(in the rows, 128 means zero)
Each path is a new rotation, seen through one point. The rows after it are directions, each followed by how far the rotation turns it, in degrees a step (0 if it stays put).
Each turn is a multiple of 5 degrees from 10 to 175, or 0.
Each row of a path follows its step; steps can be skipped.
Rotation 1:
step 0: [130 139 123 124 117 122 122 132 134 127 127 127 135 137 137 127 141 139
 129 130 137 129 123 126 124 128 141 124 117 120 127 131 131 127 127 125
 125 111 126 123 118 122 119 135 135 124 123]
step 1: [138 127 127 124 125 128 125 134 132 125 117 138 131 132 130 122 117 129
 130 122 140 124 130 135 129 122 122 125 122 143 127 131 121 116 121 118
 131 120 122 125 123 132 123 117 140 116 126]
step 2: [126 121 130 132 112 123 129 142 128 126 124 137 117 119 123 134 128 121
 129 143 138 123 124 127 131 129 132 131 132 124 121 135 124 123 115 130
 121 126 131 125 128 121 118 133 142 127 134]
step 3: [133 125 125 129 131 122 122 129 125 135 118 145 127 122 122 130 133 138
 128 123 122 121 119 140 129 126 132 126 140 128 130 119 126 136 113 119
 118 130 125 138 117 135 123 127 132 129 132]
step 4: [122 137 127 134 131 130 136 122 139 130 132 133 132 113 118 125 121 135
 126 128 132 122 123 135 128 125 136 134 134 138 119 131 132 128 124 141
 122 126 127 131 120 119 134 131 129 121 145]
step 5: [128 121 129 140 121 136 134 121 120 132 130 123 139 124 123 134 134 127
 128 119 117 124 133 124 128 132 126 122 129 143 134 130 127 126 116 136
 119 124 123 143 132 132 117 134 130 126 137]
step 6: [124 136 131 132 126 129 128 126 143 124 132 119 133 125 116 136 132 128
 118 118 130 117 120 127 127 127 140 121 135 130 132 133 124 128 123 132
 140 128 128 120 124 135 115 137 114 134 127]
step 7: [126 134 142 133 132 133 124 120 136 120 127 134 141 143 125 132 127 127
 133 124 118 128 145 133 132 129 126 119 126 134 120 144 121 134 127 121
 130 129 127 126 122 127 124 134 130 132 133]
step 8: [130 132 136 131 127 131 132 120 130 128 132 127 114 131 115 128 123 110
 128 135 121 125 129 127 133 130 112 134 130 128 131 129 122 128 114 134
 144 122 121 121 121 127 129 131 130 133 123]
step 9: [135 139 131 129 131 132 124 122 125 125 140 131 130 141 120 135 141 127
 136 138 121 127 122 128 129 138 128 138 130 121 121 127 127 132 124 129
 112 135 131 126 122 134 125 127 133 138 114]
step 10: [135 142 129 119 140 135 132 125 128 121 139 128 126 126 121 123 130 125
 127 132 120 136 122 139 136 123 133 122 122 134 128 122 138 125 128 126
 133 121 123 131 119 130 138 129 133 115 115]
step 11: [128 122 132 123 133 135 130 127 115 124 132 121 136 128 118 122 121 120
 131 135 134 136 127 117 132 130 133 139 125 139 119 134 140 128 127 131
 119 124 129 119 136 139 121 129 138 121 123]
Speeds:
[130 128 126 127 130 128 132 127 132 126 126 126 125 126 127 125 125 128
 128 124 130 128 124 130 129 131 126 128 132 127 127 128 128 125 128 130
 130 128 129 127 130 129 128 130 129 129 126]
160
[127 127 128 126 126 126 129 126 127 129 126 129 127 128 129 129 130 126
 130 124 130 126 129 127 129 126 129 125 125 130 128 133 125 129 131 128
 130 127 126 123 128 129 127 129 129 130 126]
60
[128 125 125 126 129 125 131 132 126 129 129 133 131 126 125 129 126 130
 127 126 129 131 128 125 129 129 130 125 130 127 128 128 126 127 127 131
 128 128 128 129 127 127 128 127 126 128 131]
35
[127 131 129 129 129 128 128 130 128 130 130 128 127 126 126 127 129 132
 127 128 128 127 133 128 131 129 128 130 128 130 126 128 128 126 125 128
 128 128 125 127 124 131 124 131 131 127 126]
0
